The same turns and mirrors carry the whole set onto itself and the rows of a family onto each other. Which other rows belong to the same family as each row named below? List them in the order they appear above.
These 32 rows form 4 families of 8 rows each.
Dukig: [ 20.1  40.7  23.9  10.4 -13.1 -16.6   2.9 -10.9  23.2 -40.3]
setip: [ -2.1   9.8  17.3  -8.3   3.8   5.7 -19.4  -7.6   2.0 -11.8]
Fumez: [ 10.0   9.3  10.3   2.4   9.9   4.8 -16.7 -10.3 -11.8 -11.0]
Bez: [ 14.0  16.1  13.4  13.8   2.5 -23.1 -11.6 -28.8 -14.3 -20.6]
let: [  7.6  30.0   8.2  -1.3 -22.8   0.6 -22.6 -10.1   3.5 -40.8]
Likug: [ 34.0  39.3  18.7  19.4  -6.4 -18.2   1.6 -13.6   9.5 -39.1]
geku: [  7.0   6.7  20.6 -11.9  11.9  -1.1  -9.1 -11.3  -4.2 -11.9]
Gidek: [ 17.6  32.8  23.4  -1.7  -6.1  10.7  -6.1   6.7  25.7 -31.0]
zug: [ 27.3  23.6  27.5  16.8  19.2 -14.0   3.1  -1.4  15.7 -16.1]
Tuge: [ 27.5  45.8  24.4  18.2 -10.8 -18.7  -5.5  -6.5  18.3 -32.8]
moze: [  3.9  23.9   9.1  -3.8 -24.3   0.3 -17.0 -18.1  -5.1 -35.1]
lav: [  5.8  31.9  26.9  -6.9  -2.2   1.5  -9.1  11.5  18.5 -34.4]
dusin: [  7.5  31.1   6.6  -6.8 -23.9 -12.6 -18.8 -17.8   6.9 -35.4]
lal: [  5.8  25.1  33.5  -1.0   6.1  10.9  -3.7   6.0  18.5 -23.6]
Bove: [ 24.5  10.1   1.8  13.9   2.8  14.0  -9.6  -3.7   9.7 -34.4]
tovop: [ 29.6  18.6  -3.9  15.0  -2.6  11.0 -16.7  -7.5   0.0 -29.1]
saka: [  6.5  36.3  34.3  -1.7  -8.8 -28.1  -4.8 -15.7   0.4 -17.2]
dofup: [ 25.1  17.8  29.4  18.9  21.1   0.3   1.4  -4.7   5.2 -16.6]
gulu: [ 22.0  22.9  14.3  15.4 -10.6 -17.5 -10.3 -32.9 -12.7 -22.4]
zenak: [  3.3  32.5  35.2 -12.9  -3.4 -22.6 -10.0 -13.2   2.5 -21.1]
pefi: [ 24.1  40.4  14.6  24.4 -17.5 -13.0  -6.0  -8.1  14.9 -38.7]
Zur: [ 31.5  15.7   3.6  24.8   0.4  10.6 -11.2  -9.9  10.4 -30.9]
vekat: [ 12.0  24.3  25.7  -3.6   6.9   5.6 -11.5  10.1  25.7 -29.1]
Nirar: [  6.6   2.3  15.1  -6.1   6.6   5.6 -15.4 -17.3  -5.4 -19.6]
komi: [ 24.1  24.3   0.2  12.1  -8.0 -23.0 -11.3 -28.0  -6.8 -28.0]
noz: [ 37.2  23.2   6.9  17.7   4.0  10.7  -1.7  -4.6   6.5 -33.3]
nonup: [  9.7  28.2   3.5  -5.9 -23.3   8.2 -18.0 -10.0   9.2 -28.8]
Suza: [ -7.6  26.7  27.3  -5.5  -6.9 -23.7 -12.3 -17.4   4.3 -17.8]
ses: [ 20.6  22.0  31.7  17.5  20.6 -20.3   3.8 -11.5   2.2 -21.9]
fazu: [ 24.7  15.1   8.4  19.8  -2.7 -15.5  -4.3 -31.5  -7.1 -16.8]
mape: [  3.0  30.0  40.7  -2.1  -0.3 -22.6  -0.9 -13.5  12.6 -22.7]
kimod: [ 26.8  17.7  31.2  12.7  19.8 -14.2   2.5 -13.6   9.2 -11.3]

Which other rows belong to the same family as dofup? setip, Bez, Likug, Gidek, dusin, tovop, mape
Which other rows belong to the same family as kimod? let, Tuge, gulu, zenak, Zur, vekat, Nirar
Which other rows belong to the same family as Dukig? Fumez, lal, komi, noz, nonup, Suza, ses

The same turns and mirrors carry the whole set onto itself and the rows of a family onto each other. Which other rows belong to the same family as each row named below? List them in the order they appear above.
These 36 rows form 9 families of 4 rows each.
meb: [ -7.7   8.7  18.9  13.1   8.5  -9.5   9.1 -20.2]
Dugaz: [-15.9 -16.1   4.7   5.1  -8.3 -18.2   8.9   2.5]
lesa: [  6.9  21.3  11.5  -2.2 -11.7   0.9 -20.1 -20.4]
Guze: [ -4.0   9.7  14.4  -8.9 -29.4  -1.9 -16.5 -20.9]
Bevob: [-12.3  -9.8  -4.6  17.9 -10.0 -17.0  10.6 -16.7]
Semaz: [ 11.7  21.4  -2.0   2.6 -25.1  -3.5 -15.5 -12.8]
Depev: [ -0.5   1.1   4.0 -11.0 -27.5 -11.0 -14.9  10.7]
Kamet: [ -9.9 -16.3  -0.6  12.6  -2.5 -21.2   7.4  -6.7]
zaf: [ -2.3  -3.4   3.7  -3.4 -31.5 -14.9 -14.7   9.7]
vunu: [  1.3  -3.7   2.5  -3.9 -31.2  -6.8 -19.1   4.6]
fopa: [-14.8 -12.5   3.9  13.6  -4.9 -20.5   9.2   2.1]
vukuf: [ -3.3  18.9  18.1   4.6   4.7  -6.4  10.3 -22.8]
Ner: [ -5.4   7.8   8.5  16.1  11.8  -6.2   4.1 -21.0]
Vare: [ -9.4  21.1   1.6  -3.4   5.9  -5.5  -2.3 -22.1]
Bip: [-11.0 -17.1  -1.1  14.2  -8.5 -13.0   4.9   2.7]
nebes: [  8.5  23.0  17.1 -10.4 -23.5  -1.1 -11.0  -9.4]
zovis: [  2.0  -3.6   9.7  -4.3 -37.0  -1.4  -7.9   3.1]
peb: [-13.9  -7.6   4.5   6.9  -3.6 -16.4  19.3  -1.2]
kam: [ -6.0  15.6  15.2  13.2   9.2 -11.6   2.9 -21.6]
Dod: [  6.9  24.9  15.1  -3.9 -16.9  -6.2 -20.2 -13.2]
luta: [  2.1  11.5  13.9  13.3   6.7 -10.5   1.0 -26.8]
Mobuf: [-6.2  1.9 -4.0 18.1  2.1 -9.3 13.0  5.2]
Luma: [ -3.4  -4.5 -13.4   1.1 -30.9 -14.5  -7.2   0.2]
dorit: [ -9.9 -10.3   5.3  12.1  -1.5 -18.9  13.6   4.9]
Lat: [  4.1  -8.0  -3.3  -2.9 -27.3 -15.6 -14.9   7.6]
pigif: [  1.2  20.6  13.2 -11.5 -16.0   2.6 -10.6 -23.7]
tumas: [ -7.4  -9.9  -0.7  12.4 -10.3  -8.8  15.7   8.3]
vutov: [  3.5  16.7   6.2  19.0  -4.9  -5.7   2.4 -29.7]
tufu: [ -4.2  16.3  14.0   5.3  10.7 -11.5   5.2 -19.3]
Tuti: [  5.7  21.0  18.7 -10.7 -18.1  -5.9 -17.4 -15.0]
Pidub: [  0.3  -6.8  10.5  -3.5 -31.5 -13.7  -8.8  10.8]
tute: [ 14.5  19.0  11.9  -2.3 -17.2  -4.7 -20.6 -14.4]
gir: [  9.0  25.9  18.8  -3.2 -11.1  -1.2 -14.0 -12.5]
Fogi: [ -7.6  14.1   3.9   4.9  10.6  -4.3  13.0 -18.0]
Dit: [ -2.1  -4.0   4.0  -7.7 -30.4 -11.2  -2.3  13.0]
Sev: [ -0.7  -9.1   9.7  12.6 -33.1  -5.0  -1.9   7.5]

Which other rows belong to the same family as zaf? fopa, kam, Dod
Which other rows belong to the same family as vukuf? nebes, peb, Dit
Which other rows belong to the same family as Pidub? dorit, tufu, Tuti
Which other rows belong to the same family as Bip? lesa, vunu, Ner
Which other rows belong to the same family as Dugaz? meb, Depev, gir
Which other rows belong to the same family as tute? Kamet, luta, Lat

